One turning vector, and how many ticks it has turned:
The counts run from 0 to 533.
[128  90 155  86 150 114 125 105 154 101 128 102 144  73 175 159 161 105
 147 123 101 117  62 152 124 149 102  88  99  86 157 106 123 154 134 126
 125 133 156 124 131 130 100 133  94 150 146]
500
[101 160 173 144 115 144 116 180 140 130 147 155 110 130 138 130 149 116
 130 167 141 165 112 124 131 170 125 100 105 103  88 134 162 144 154 187
  81 115  87 101  78 147 124  99 115 169 132]
474
[ 76 131 144 146 169 131 117 129 185 103 133 137 140 103 162 152 143 139
  81  71 116 147  89 138 132 106  85  73 152 127 145 152 109 118 101  99
 133 107 134 119  97 134  81 126 129 133 126]
231
[150 128 177 116 143 165 155 137 117 154 142 145 120 108 106 150 152  92
 170 135 125 149  86 108 128 175 129  83  87  80 155 139 118 104 156 108
  80 159 104 128 132 169 106 147 148 104 146]
270
[148 100 141 144 122 154 161 149 133 184 121  96 133 122 112 139 134  87
 169 149 101 124  85 131 133 148 126 127 109  81 106 111 163 179 140  90
 104 144 123 140 202 142 135 120 118  97 112]
272
[136 155 188 134 129 130 113 136 172 116 120 115  76 139 106  94  95 128
 138 126 125 116 112 142 160 134  90 106 153  82 142  97 116 121 146 117
 130 149 174 139 157 189 120 140  61 125 130]
304
[105  92  98 153 117 132 109 125 120 103 121 110  83 167 131 124  83 112
 109 170  97 150 102  91 112 158  77  92 147 105  83 116 135 143 144 104
 129 139 163 119 117 104  69 150 115 118 152]
320
[100 160 133 167 133 154 108 161 163 114 168 115  77  86 151 110 128 150
 113 108  95 101 142 144 140 162 167  81 126  99  97 172 147 154 114 110
 125 133 108 102 104 122 100 144 113 164 129]
16
[146 168 186 119 116 155 108 166 191 121 166 144 111 108 147 161 117  76
  95  94 151 168 140 129 143 151  82 121 109 143 136 149 132  87 150 119
 102 135 121 146 148 151 121 126 110 145 124]
167
[ 70 157 173 154 119 142 141 145 185 135 118 132 123 123 109 145  88 145
  77 102 135 168  84 131 134 128 104 120 137 137 150 142 129  82 133 106
 124 139 165 177 151 168 112 154 120 114 125]
233
[141 174 184 171 139 115  94 187 179 149 159 156 101 141 140 142 137  84
 122 108 107 147 103 125 133 121 139  85 122 179  97 157 119 144 134 163
  91 128 105 119 127  89 132 133 122 141 151]
156
[140 167 176 168 148 120 165 115 182 137 167 146 117 109  97 148 103 141
 152 133 119 155  78 129 162 154 163  77  98 125 177 136 167 115 141 128
 117 160 133 145 130 139  94 126 140 117 134]
76
[131 104 146 158 118 128 124 147 131 156 152  95 100 170 133 115  84  94
 132 146  68 112 116 105 145 140  68  93 178  92  62 128 153 135 150  98
 131 130 125  95 102 134 111 159 140 139 132]
24
[112 138  89 186 162 159 118 150 169  96 159 142  84 108 164 126 128 108
  99 111 115 133 141 118 125 126 102  89 128 105 121 153 151 152  72  89
 138 110 130 117 128  98  65 116 154 143 111]
457
[119 142 151 100 104 128 103 100 141 126 141  64  80 145 130 139  86 120
  98 121  94 138 114 133 134 180 129 124 158 113 112 100 154 135 144 115
 105 167 210  99 129 131 128 162  97 143 114]
309
[111 101 201 177 117 118 123 152 156 168  99 152 131 119 111 111 124 107
  95 119 113 105 118 138 153  86  97 102 133 121  77 181 126 124 129 146
 128 115 171 130 148 103 138 173 133 124 125]
223
[102  77 104 160  90 117 151 106 132 114 145 134 146 106 131 185 113 103
  89 153 117 148  73 118 122 166 118 112  86 146 155 116 134 118 134 127
 108 146 155 127 140  88  86 187 110 163 140]
60
[144 119 183 115 131 166 120 163 142 127 131 130 119  89 166 135 143  96
 141 136 167 150 108 153 166 173  74 117  90  97 137 144 126 110 162 126
  97 122 113 141 149 178  98 135  81 152 127]
43
[ 84 149 104 135 147 134 144 140 147 123 123 161 131 129 125 167 149 123
 105  79 113 173  57 140 159 153 122 103  85 181 147 134  85 112 124 130
 123 104 105 107 153 145  85 152 105 126 117]
425
[111 105 163 108 123 104 127  71 136 106 108 120 125  84 125 124 156 131
 102 110  86 115 100 170 138 137 159  75 101  86 111 143 122 171 140 103
 126 129 188 102 133  98 131 149  80 117 147]
504
[148 134 114 147 136 101 119 115 151  94 173 101  84  92 138 164 101  94
 124 116 103 108 115 140 149 130 130  59 153 128 142 132 132 137 120  91
 139 131 129 106 121  83  77 170  88 116 172]
446
[106 124 117 126 105 122 139 150 158 131 147 107 107 164 152 133  87  85
  99 129  75 119 128  97 129 153  72 128 157 119  64 114 172 160 159  83
 145 117 117 108 138  99 119 156 116 121 146]
25
[ 89 139 148 153 142 134  92 134 184 127 140 108 115 151 142 147 161 115
  85  81  80 135  98 116 106 143  93  95 136 124 128 122 105 105  84 146
 101 146 170  89 121 155 114 144 161 198 101]
297
[ 97 114 176  97 106 123  99 112 182 126 125  78 128 145 172 133 100 118
  78 125  84 131 112 156 109 141 124 106 125 116 110  84 151 153 149  87
 105 125 197 106 144 126 141  88 108 121 112]
240
[114 120 163 142 111 124 151 182 130 117 131 156 141  73 166 141 150  79
 122 132 159 139 136 131 187 130  69 123  81 121 114 141 123 129 144 155
 130  79 134 108 131 135 120 166  79 123 110]
484
[ 84 150 170 146 141 174 120 169 115 138 141 145 114 102 151 112 151 142
 112 134 136 146 122 136 131 180 142  93  96  73  98 185 129 135 156 104
  96 127  78 119  99 159 117 137 114 146 129]
404
[131 120 163 147 160 107 124 178 112 119 137 135 125 159 168 165 159  83
 128 113 133 111 133 120 144 118  91 111  97 121 132 131  91 166 125 136
 104  79 122  58 143 144 152 147 106 150 122]
419
[101 133 137 153 130 113 136 136  85 124 134 142 134 163 144 160 129 105
 141 193  93 153  61  89  81 145  99  91  84 126 132 103  94 136 129 142
  86 131 149  99 113 132 107 165 137 146 135]
125
[128 139 187 199 138 127 152 139 147 160 147 163 132  99 124 122  78 113
 124 156  95 110  99 124 145 116 130  89 107 143 131 155 124  79 140 105
 136 127 165 146 140 100  96 166 159 110 118]
518
[ 83 106 129 170 136 124 122 153 128 159 113 129 141 177 148 177 144 111
 110 125 101 154  75 110 112 158 110 122  98 156 127 115  98 137 106 152
  77 123 143  86 145 138 115 157 147 148 107]
421
[ 88 190 148 162 125 151 111 154 150 132 156 140  66 127 123 119 113 142
 106 111 105 128 132 105 125 181 156  98 128 105 102 164 153 124 133 128
 122 159 123 116  85 125 111 168 125 155 149]
17
[141 115 184 156 148 111 133  98 151 133 114 182 108 175  97 132 135 101
 114 125  93 141 120  90  98 117 117  87  79  91 141 109 120 151 118 136
  98 138 211 111 163 121 130 113 153 135 125]
67
[142 101 177 139 135 134 153 134 126 147 144 116 137 142 131 191 129 114
 145 151 138 186  92 115 138 173 129 115 112  85 150 121 180 129 156 131
  71 168  94 125 124 146 135 132 135 140 159]
340
[118 150 137 123 114 121 104  90 144 124 129  81  97 127 134 125  89 126
  96 119  83 147 112 172 166 152 151 114 148 141  90 109 157 150 143 109
 138 116 194  91 132 106 123 136  83 125 103]
310
[103  92 149 143 133 128 161 121  89 166 125  65 129 139 126 156 120 129
 128 147 100 136  81 129 156 140 111 121 152  94 107 133 137 129 154  86
  97 124 102  68 119 151 132 200 113 118 113]
411
[102 127 149 132 129  96 146 136 174 124 144 136 135  89 150 166 145 105
 105  64 131 121 125 131 152 119  93 105 140 105 118 175 151 152 138 119
 153 127 120 111 115  82 135 193 102 133 165]
220
[ 65  68 121 143 139 150 125 122 120 121  64 132 123 129 112 125 163 132
  91 112 126 158  91 127 120 137  90 111 100  96 114 137  95 133  92 147
 124 124 188 109 139 152  88 161 116 117 101]
492
[118 110 126 153 179 139 147 112 130 139 116 117 116 143 142 132 146 133
 146  96  53 116 106 141 129 144 158 106  98 102 134 122 123 200 105  90
 123 128 161  84 171 126 120 126 140 112 100]
138
[108  96 144 155 112 138 144 147 119 164 104  98 103 107  74 124 168 118
 104  97 103 104 135 135 123 152 158 102 115  61 102 164 134 170 114 114
  91 144 128  95 155 120 158 181 105 109 135]
277
[101 119 172 121 118 147 136 132 154 132  85 151 135 124  97 133 132 120
 132 144 128 150  55 126 106 161  95 113  84  73 148 103 111 125 154 154
 105 168 184 175 169 173 114 151 101 136 146]
497
[ 98  84 138 181 159  81 167 152 136 136 107 110 127 176 105 176 133 116
 120 118 119 132 100 110 134  80  91 108 154 112 133 100 132 181  92 134
 116  95 140  83 131 143 131 146 107 112 125]
353
[136 166 149 132 137 161 137 158 188  96 161 176  94 122 128 109 119 100
 121 118 128 150 152 113 146 144  77  94 117  75 123 130 157 132 147  85
 127 124  95 148 139 161  89  99 108 124 151]
462
[136 133 171 145 115 147 122 150 119 119 159 173 122  88 179 111 133  66
 140 160 126 121 148 105 138 152 121  87  54 133 116 158  99 127 150 109
 109  75 145 103 133 100  99 119 136  98 118]
258
